The same turns and mirrors carry the whole set onto itself and the rows of a family onto each other. Which other rows belong to the same family as each row named below? List them in the order they appear above.
These 32 rows form 4 families of 8 rows each.
gez: [-0.57 -0.50 2.09 1.05 0.81 1.40 -2.37 -0.60 1.78 0.95 -2.98 -0.16 -0.09 1.88 1.07 -0.64 -3.27 0.16 1.42 2.56 3.65 0.05 -0.34 -0.85 2.52 0.11 1.87 1.22 0.48 1.30 -1.75 -2.24]
did: [-1.70 -1.07 -0.82 -1.00 -0.33 0.44 -1.01 -1.44 -1.30 1.23 -2.64 0.29 0.85 1.90 -2.04 -0.10 -3.14 -2.51 0.96 2.68 0.24 0.70 -0.62 1.54 -0.01 -1.63 0.53 0.35 0.74 1.28 0.12 -0.75]
bano: [-2.75 0.35 -1.54 0.22 0.90 0.52 0.60 -2.41 -1.84 -1.14 1.70 -0.62 0.80 -0.48 -0.81 -0.09 -0.65 -2.31 1.90 1.94 -1.93 0.56 -1.07 0.44 -0.38 0.01 -0.15 -0.13 0.02 0.50 -1.38 2.06]
muz: [-1.44 -1.45 -1.61 -1.96 -1.00 -0.02 -0.22 -0.59 -1.69 1.27 -2.27 0.68 0.87 1.20 -1.78 -0.65 -1.90 -1.96 -0.10 2.27 0.87 0.43 -0.09 1.26 0.81 -2.93 0.69 0.46 0.76 0.93 -0.72 -1.19]
roke: [0.64 0.41 -0.22 1.17 0.27 0.06 0.12 0.62 0.57 -0.15 1.35 -1.54 1.71 1.40 3.13 0.21 -1.70 -0.08 2.43 0.24 0.02 0.45 0.32 0.56 -0.15 3.81 -0.17 2.57 -0.05 -0.88 -1.85 1.07]
Gigas: [-0.50 -0.08 -0.58 -0.07 0.32 -0.04 1.26 -3.19 -2.87 -0.47 2.29 -0.33 -0.32 -1.38 0.06 0.32 1.93 1.48 1.49 0.95 0.88 0.38 1.15 -2.38 2.10 -0.74 -0.26 0.96 -0.30 1.67 -3.17 -0.73]
vug: [0.78 -0.17 -1.00 1.00 -0.83 -0.46 -0.80 2.61 0.98 0.31 -2.74 -0.59 1.24 3.03 1.65 -0.02 -2.90 -0.12 1.96 0.06 1.45 -0.40 0.01 0.53 1.43 1.04 0.69 2.64 -0.42 -1.50 -0.55 -1.27]
Retat: [-0.42 -0.34 0.80 1.50 0.49 0.71 -1.74 -3.02 -1.54 0.42 -3.15 -0.13 -0.81 2.32 -2.05 1.23 -2.62 0.14 3.12 2.09 1.34 0.53 -0.13 -1.45 1.58 -0.66 0.31 0.86 -0.55 2.26 0.21 -2.65]
mirud: [1.33 -0.49 -1.96 0.01 -0.81 -1.91 0.02 3.10 -0.37 0.25 -1.10 0.14 2.31 1.03 2.28 -0.72 -0.69 0.63 0.60 -0.33 0.30 -0.74 0.78 -0.77 1.94 0.95 0.83 2.96 -0.65 -1.08 -2.19 -0.53]
nufev: [-1.33 0.84 0.77 2.21 1.42 1.43 -0.16 -4.52 -1.59 -1.22 1.13 -1.41 -1.13 0.56 -0.69 1.47 -0.79 0.27 4.01 1.58 0.24 0.84 -0.30 -1.62 0.79 1.10 -0.58 0.53 -0.59 1.63 -1.11 -0.19]
luf: [-1.06 0.55 2.47 2.31 2.46 1.36 -2.20 -2.27 1.21 -0.19 0.33 -0.85 0.64 0.34 2.01 -0.33 -2.41 -0.07 2.57 2.70 0.82 0.45 -0.72 -1.77 1.16 3.15 1.24 0.96 0.06 1.94 -2.44 0.49]
lufov: [0.94 0.12 -0.95 0.60 0.05 -0.91 0.44 1.34 -0.13 -0.10 1.66 -0.95 2.21 0.48 3.24 -0.29 -0.57 0.35 1.52 -0.04 -0.40 0.13 0.74 -0.22 0.43 3.28 0.04 2.76 -0.26 -0.76 -2.61 1.12]
dar: [-0.63 -0.44 -0.05 0.14 0.23 -0.22 -0.72 1.04 0.57 -0.06 -1.65 0.67 0.34 -0.40 1.57 -1.62 -0.13 1.23 -0.02 1.35 3.11 -1.07 0.22 -2.46 4.36 -1.92 2.25 1.30 -0.13 0.38 -3.56 -2.00]
gapor: [-1.10 0.59 0.39 1.48 1.93 -0.22 -0.53 -0.62 -0.02 -1.19 1.60 0.05 1.03 -1.93 2.42 -1.36 0.75 1.00 1.07 1.47 0.29 -0.63 -0.18 -3.37 3.03 1.19 1.60 1.09 -0.60 1.01 -4.27 0.70]
pozuf: [-2.58 0.02 -2.23 -0.78 0.25 0.01 1.42 -1.63 -2.22 -0.98 2.01 -0.22 0.87 -1.15 -0.52 -0.58 0.57 -1.68 0.81 1.53 -1.29 0.25 -0.52 0.20 0.42 -1.25 -0.05 0.02 0.15 0.20 -2.18 1.62]
Vevum: [-1.05 0.47 1.06 2.33 1.21 1.36 -1.24 -4.04 -1.30 -0.57 -1.22 -1.00 -1.19 1.82 -1.54 1.56 -2.25 -0.04 4.05 1.99 0.65 0.76 -0.44 -1.37 0.95 0.65 -0.21 0.61 -0.61 1.93 -0.05 -1.30]
Rugat: [0.52 0.41 -0.05 1.54 0.07 0.55 -0.37 0.77 1.20 -0.08 -0.02 -1.64 1.13 2.52 2.55 0.47 -2.81 -0.36 2.88 0.41 0.73 0.40 -0.06 1.05 -0.08 3.33 -0.08 2.42 -0.02 -1.13 -0.93 0.39]
Zoda: [-0.89 0.08 -0.28 0.66 1.01 -0.56 -0.30 0.55 -0.01 -0.83 0.19 0.55 0.74 -1.65 2.07 -1.71 0.99 1.36 0.18 1.15 1.59 -1.02 0.19 -3.25 4.04 -0.80 1.98 1.18 -0.51 0.54 -4.26 -0.60]
nus: [1.22 -0.23 -1.65 0.15 -0.37 -1.69 0.41 2.31 -0.57 0.10 0.60 -0.24 2.51 0.40 2.93 -0.63 -0.18 0.66 0.79 -0.24 -0.34 -0.35 0.92 -0.71 1.34 2.07 0.44 2.94 -0.50 -0.85 -2.71 0.43]
tirer: [-1.65 -1.30 -2.29 -2.29 -1.07 -0.41 0.81 -0.40 -2.13 0.73 -0.81 0.67 0.94 0.00 -1.21 -1.00 -0.32 -1.50 -0.53 1.68 0.66 0.14 0.16 0.78 1.28 -3.37 0.62 0.43 0.69 0.48 -1.74 -0.64]
felis: [-1.10 0.62 0.10 1.27 1.08 0.83 0.87 -4.10 -2.21 -1.20 2.59 -1.12 -0.81 -0.79 -0.02 0.91 0.96 0.86 2.94 1.12 0.28 0.65 0.40 -2.07 1.26 0.59 -0.59 0.65 -0.45 1.57 -2.40 0.05]
ruri: [-0.79 0.03 2.68 1.87 1.73 1.71 -2.64 -1.78 1.80 0.52 -1.63 -0.73 0.20 1.56 1.47 -0.27 -3.51 -0.22 2.30 2.92 2.33 0.46 -0.61 -0.97 1.49 2.07 1.49 1.05 0.43 1.85 -1.66 -0.90]
Tak: [0.42 -1.33 -0.59 -0.81 -0.63 -0.79 -0.31 -1.69 -2.78 1.15 -2.00 0.86 -0.01 0.39 -1.36 0.09 0.09 1.36 0.57 1.40 2.03 0.11 1.36 -2.21 2.92 -2.51 0.63 1.39 -0.27 2.24 -1.89 -3.12]
Tiv: [0.55 0.20 -0.30 1.49 -0.38 0.31 -0.76 1.63 1.34 0.11 -1.74 -1.35 0.93 3.16 2.01 0.42 -3.25 -0.40 2.71 0.28 1.34 0.07 -0.20 1.01 0.52 2.27 0.34 2.50 -0.26 -1.42 -0.41 -0.59]
soku: [-1.24 0.76 1.49 2.18 2.53 0.57 -1.29 -1.73 0.49 -0.94 1.61 -0.54 0.97 -1.17 2.39 -0.72 -0.63 0.44 2.02 2.14 -0.01 -0.05 -0.51 -2.73 1.78 2.82 1.27 0.93 -0.39 1.59 -3.47 1.17]
famid: [-2.10 -0.69 -2.57 -1.80 -0.49 -0.38 1.47 -0.78 -2.36 -0.23 0.95 0.34 0.93 -1.01 -0.75 -0.92 0.68 -1.37 -0.19 1.39 -0.23 0.07 0.01 0.39 1.15 -2.69 0.32 0.25 0.41 0.15 -2.38 0.52]
pon: [1.15 -0.50 -1.68 0.37 -1.00 -1.39 -0.43 3.25 0.21 0.34 -2.49 -0.01 1.78 2.13 1.76 -0.45 -1.82 0.29 1.11 -0.20 1.02 -0.72 0.37 -0.21 1.98 0.48 0.96 2.81 -0.63 -1.37 -1.25 -1.24]
zon: [0.14 -1.11 0.09 0.15 -0.24 -0.19 -1.37 -2.09 -2.11 1.11 -3.48 0.62 -0.43 1.75 -2.07 0.61 -1.61 0.65 1.66 1.87 1.92 0.25 0.66 -1.80 2.43 -1.96 0.64 1.20 -0.35 2.37 -0.58 -3.40]
meti: [0.12 -0.89 -0.86 -0.92 -0.34 -0.71 0.80 -2.15 -3.10 0.44 0.41 0.49 0.00 -0.88 -0.54 -0.02 1.58 1.70 0.52 1.06 1.56 0.13 1.58 -2.45 2.84 -2.00 0.23 1.26 -0.23 2.01 -3.00 -2.07]
Goz: [-0.49 -0.66 0.95 0.28 0.19 0.62 -1.64 0.55 1.32 0.70 -2.98 0.39 0.01 1.08 1.12 -1.27 -1.85 0.71 0.48 1.90 3.98 -0.59 0.03 -1.45 3.73 -1.53 2.15 1.30 0.30 0.74 -2.45 -2.73]
tolos: [-2.61 0.19 -0.80 0.54 0.98 0.88 -0.44 -2.64 -1.40 -0.53 0.19 -0.60 0.73 0.71 -1.35 0.26 -2.24 -2.67 2.32 2.48 -1.76 0.84 -1.35 0.91 -0.87 0.37 -0.09 -0.11 0.14 1.02 -0.34 1.52]
fub: [-2.16 -0.39 -0.52 0.05 0.43 0.82 -1.09 -2.27 -1.15 0.43 -1.56 -0.23 0.82 1.74 -1.83 0.24 -3.27 -2.84 1.95 2.78 -0.85 0.91 -1.17 1.38 -0.71 -0.27 0.25 0.09 0.43 1.31 0.26 0.41]

Which other rows belong to the same family as Retat? Gigas, nufev, Vevum, felis, Tak, zon, meti
Which other rows belong to the same family as dar? gez, luf, gapor, Zoda, ruri, soku, Goz

The same turns and mirrors carry the whole set onto itself and the rows of a family onto each other. Which other rows belong to the same family as each row named below? List them in the order they appear above.
These 16 rows form 4 families of 4 rows each.
kibi: [-0.90 0.17 2.25 -0.28 2.97 -0.63 -0.49 -0.48 -1.42 1.21 1.04 2.20 -0.19 -1.39 -3.91 0.83 -0.31 -0.88 -1.08 0.24 0.03 2.01 -2.57 -0.23 0.57 1.51 2.93 1.35 -0.40 0.98 -1.42 -2.40 1.52 -0.28 0.19 0.29]
Kipi: [2.49 -1.81 0.42 0.97 3.91 2.27 1.35 0.41 -1.76 4.20 -0.66 -1.07 -0.60 -0.95 0.28 2.07 -1.09 1.42 -1.10 -0.10 1.95 1.66 -0.76 1.14 1.44 1.02 1.13 0.98 -1.16 -2.70 -0.84 0.98 -1.56 -0.25 0.96 -0.38]
sir: [-0.92 1.17 -1.17 1.91 0.22 -0.13 -0.40 -0.81 -2.53 0.55 -0.78 0.41 3.12 -0.99 -0.20 -2.99 -2.67 0.91 1.26 0.04 2.72 0.66 -1.00 -0.58 -1.11 0.81 -0.36 1.21 0.77 0.45 -0.15 1.24 -1.71 2.86 0.33 -1.33]
mosi: [-1.46 -2.47 0.43 0.60 1.31 0.59 -0.26 2.26 0.59 0.24 0.22 -1.24 0.78 -0.42 -0.10 0.73 -1.04 -0.44 0.81 2.10 3.91 0.76 0.07 -0.73 1.55 3.48 2.67 1.34 0.61 0.17 -3.26 -3.42 -1.12 3.24 1.22 -2.56]
vipov: [1.56 -1.51 1.03 2.59 4.05 3.41 0.97 0.72 -2.43 4.37 -0.20 -1.23 -0.37 0.31 0.15 1.23 0.42 1.11 0.39 1.11 1.50 1.62 -0.09 1.29 0.44 1.24 0.68 1.00 -0.03 -2.39 -0.53 -0.27 -2.16 0.23 1.02 -0.12]
Nam: [0.34 0.32 -0.24 2.31 0.02 0.85 0.83 0.37 -2.83 -1.34 -0.56 0.25 2.56 -1.08 -1.88 -2.83 -4.02 1.59 0.29 0.06 2.12 1.20 -0.90 -1.84 -1.07 0.51 0.70 2.40 0.50 1.22 -0.64 1.06 -1.03 3.47 1.59 -0.53]
tep: [-0.92 0.33 2.05 -0.39 3.58 -0.17 0.46 -1.39 -1.77 0.57 0.68 2.19 -1.98 -1.71 -3.53 0.64 -0.76 -0.05 -0.73 0.30 1.63 1.12 -2.66 -0.33 1.86 1.95 1.27 0.08 0.32 0.22 -1.03 -2.43 2.75 0.25 1.59 0.36]
rolam: [-1.11 0.48 -0.59 1.73 0.38 0.26 -0.45 -0.60 -2.94 0.52 -0.90 -0.03 3.12 0.66 -0.37 -2.60 -1.85 1.37 2.19 0.68 1.32 2.43 -1.11 -1.31 -1.67 0.02 0.56 1.29 0.46 1.68 0.29 0.24 -1.24 1.49 0.90 -0.15]
Fegum: [-0.84 -1.17 0.17 2.13 0.44 0.43 1.82 1.99 1.15 0.02 -0.79 -0.75 1.37 -0.77 0.30 -0.12 -1.89 0.37 0.55 -0.08 4.56 0.36 -0.22 -1.23 1.88 2.91 2.14 3.40 -0.21 -1.19 -3.07 -1.79 0.16 4.27 2.30 -2.38]
Fike: [-1.66 -2.73 -0.60 -0.92 1.37 0.69 1.72 1.75 0.17 -0.13 -0.95 -1.20 0.12 0.65 0.97 0.78 -1.93 -0.02 0.50 1.03 3.95 0.13 -0.52 -1.05 0.43 2.58 2.79 1.62 0.50 -1.54 -2.89 -2.59 -0.06 3.66 1.08 -2.57]
dil: [1.87 -0.50 1.96 2.05 3.53 3.26 1.43 -0.43 -2.02 3.04 -1.55 -1.29 -0.50 -0.49 -0.94 0.76 -0.73 2.37 -1.00 -0.69 0.69 -0.05 0.96 1.37 1.72 1.36 0.85 1.94 -0.95 -2.27 -1.59 1.65 -0.65 -0.04 0.31 -0.09]
zul: [0.46 0.98 2.81 0.33 2.90 0.79 0.19 -0.71 -1.91 0.98 0.45 2.01 -1.38 -1.80 -3.65 -0.29 -0.88 -1.29 -0.97 0.35 -0.08 1.39 -2.34 0.19 0.23 1.44 1.79 1.09 -1.25 -0.17 -1.32 -1.41 3.27 -0.07 -0.17 -1.20]
kavi: [-0.34 0.45 -0.49 0.98 0.52 -0.58 -0.08 -0.35 -3.98 0.01 -1.05 0.97 1.20 -1.32 0.20 -3.14 -3.35 1.55 1.63 0.71 1.34 1.92 -0.27 -2.42 -2.18 1.42 0.53 1.85 0.95 0.78 0.20 0.03 -0.82 1.61 0.60 -1.36]
ragi: [0.42 0.01 2.37 0.31 3.58 -0.36 1.47 -0.60 -1.42 0.22 1.10 1.58 -1.10 -1.66 -3.68 0.42 -1.88 -1.42 -0.69 -0.52 0.68 1.58 -1.51 0.24 2.25 2.39 1.29 1.69 -1.57 -0.37 -2.98 0.05 2.37 -0.25 0.57 1.01]
Gor: [1.20 -0.46 1.35 1.13 3.64 2.15 1.45 -0.23 -3.88 4.00 -0.73 -1.16 0.48 -0.28 -0.45 1.59 -0.23 2.20 -0.59 0.57 1.21 0.39 -0.79 1.39 0.77 1.44 0.20 0.89 0.72 -3.34 -1.38 0.55 -2.12 -0.36 2.10 -1.53]
libeg: [-0.47 -1.60 -0.60 0.08 1.64 0.92 0.05 2.91 0.37 -1.11 -0.62 -1.50 1.40 -0.34 -0.99 0.51 -1.58 0.69 1.11 0.65 4.76 1.03 -0.40 -1.52 1.45 3.16 2.11 1.28 0.72 -0.11 -3.21 -2.43 1.09 3.43 1.96 -2.85]

Which other rows belong to the same family as rolam? kibi, mosi, vipov
Which other rows belong to the same family as ragi? Nam, Fegum, dil
Which other rows belong to the same family as Gor? tep, Fike, kavi

The same turns and mirrors carry the whole set onto itself and the rows of a family onto each other. Which other rows belong to the same family as each row named below? List them in the order they appear above.
These 30 rows form 5 families of 6 rows each.
riki: [0.94 -1.13 0.33 -1.14 1.48 -2.12 1.87 -2.24 -1.74 0.16 1.92]
busum: [2.51 1.22 -1.63 0.37 -2.63 0.45 1.37 -0.12 -0.73 -0.91 -2.56]
gofeg: [1.50 -0.17 -0.77 -2.01 1.06 -1.92 2.06 -2.03 -0.44 -0.35 2.78]
let: [1.23 1.51 -0.31 -2.29 0.34 -1.09 0.97 -1.45 0.60 0.70 2.42]
mav: [2.04 0.27 -2.13 2.03 -2.08 0.01 1.98 -0.44 -1.53 0.37 -2.39]
Muga: [1.02 -0.41 -0.73 -1.93 0.85 -3.14 1.61 -1.00 0.11 0.56 2.11]
Zazi: [1.82 -0.62 -0.93 0.97 -2.17 0.32 0.61 0.24 -0.40 -0.44 -3.14]
fad: [1.65 0.65 -0.60 -2.00 0.58 -1.06 1.79 -2.45 -0.49 -0.09 2.79]
duzi: [1.43 0.42 0.46 -1.41 0.04 -1.71 1.81 -3.15 -1.74 1.37 2.18]
Fir: [1.24 -1.40 0.13 -2.15 0.78 -2.76 1.55 -2.02 -0.81 0.21 1.91]
Zoz: [2.42 -1.86 -1.58 -1.40 0.86 -2.39 2.38 -0.64 0.43 0.36 2.29]
Kuze: [2.80 0.74 -1.00 -1.54 -0.13 0.38 1.35 -1.59 1.07 0.56 2.71]
rovap: [1.00 0.46 0.59 -1.12 0.90 -0.36 1.48 -2.96 -1.82 0.55 2.23]
Buka: [2.15 -2.59 -1.76 1.33 -1.78 -0.69 1.47 -0.42 -0.54 -0.60 -2.53]
tozot: [1.84 -1.29 -2.36 1.24 -1.39 -0.87 1.72 0.60 -0.44 -0.93 -2.53]
pibor: [0.95 1.11 -0.54 -1.19 0.20 -2.31 2.22 -2.20 -1.23 1.88 2.25]
kopuz: [0.74 0.14 -1.10 1.58 -2.92 -0.38 0.74 -2.05 -1.19 1.75 -2.01]
Runup: [2.62 0.19 -1.25 -0.02 -0.18 -1.49 2.93 -2.26 -1.34 2.13 2.50]
mapev: [1.01 -0.60 0.67 -1.96 1.49 -0.64 0.83 -1.93 -0.37 -0.69 1.97]
ginos: [1.72 -1.19 -1.17 1.19 -2.09 -0.62 1.12 0.19 -0.94 -0.12 -3.20]
kab: [0.63 -2.38 -1.59 0.80 -1.86 -2.28 0.74 -0.54 -0.16 0.28 -2.35]
subu: [1.46 0.27 -0.60 -1.60 0.69 -1.83 2.39 -2.62 -1.24 0.33 2.72]
Vitul: [1.86 -0.27 -0.92 1.41 -2.38 0.25 0.97 -0.18 -1.17 0.22 -3.15]
nite: [0.89 -0.35 -1.00 0.03 -2.36 0.52 -0.66 -0.80 1.39 -0.07 -1.96]
fodiz: [2.14 0.37 -1.90 0.97 -1.87 1.07 0.88 0.27 0.19 -0.80 -2.26]
tup: [2.49 -1.15 -1.33 0.79 -2.30 1.33 0.55 -0.75 0.39 -0.87 -2.23]
zez: [2.24 -0.85 -1.36 2.02 -2.57 0.70 1.56 -1.62 -1.53 0.44 -1.98]
Gurat: [1.49 0.22 0.54 -2.57 0.34 -0.83 0.68 -2.40 0.16 0.02 2.19]
mep: [2.25 0.31 -1.91 1.04 -2.37 -1.12 2.40 -0.24 -1.98 -0.21 -2.74]
denes: [2.35 -0.48 -1.89 0.03 -1.77 -0.97 1.55 0.80 -0.32 -1.40 -2.77]

Which other rows belong to the same family as kab? Zoz, Kuze, kopuz, Runup, nite
Which other rows belong to the same family as let? Muga, Buka, pibor, tup, zez
Which other rows belong to the same family as duzi? mav, Fir, tozot, fodiz, Gurat
Which other rows belong to the same family as fad? gofeg, Zazi, ginos, subu, Vitul

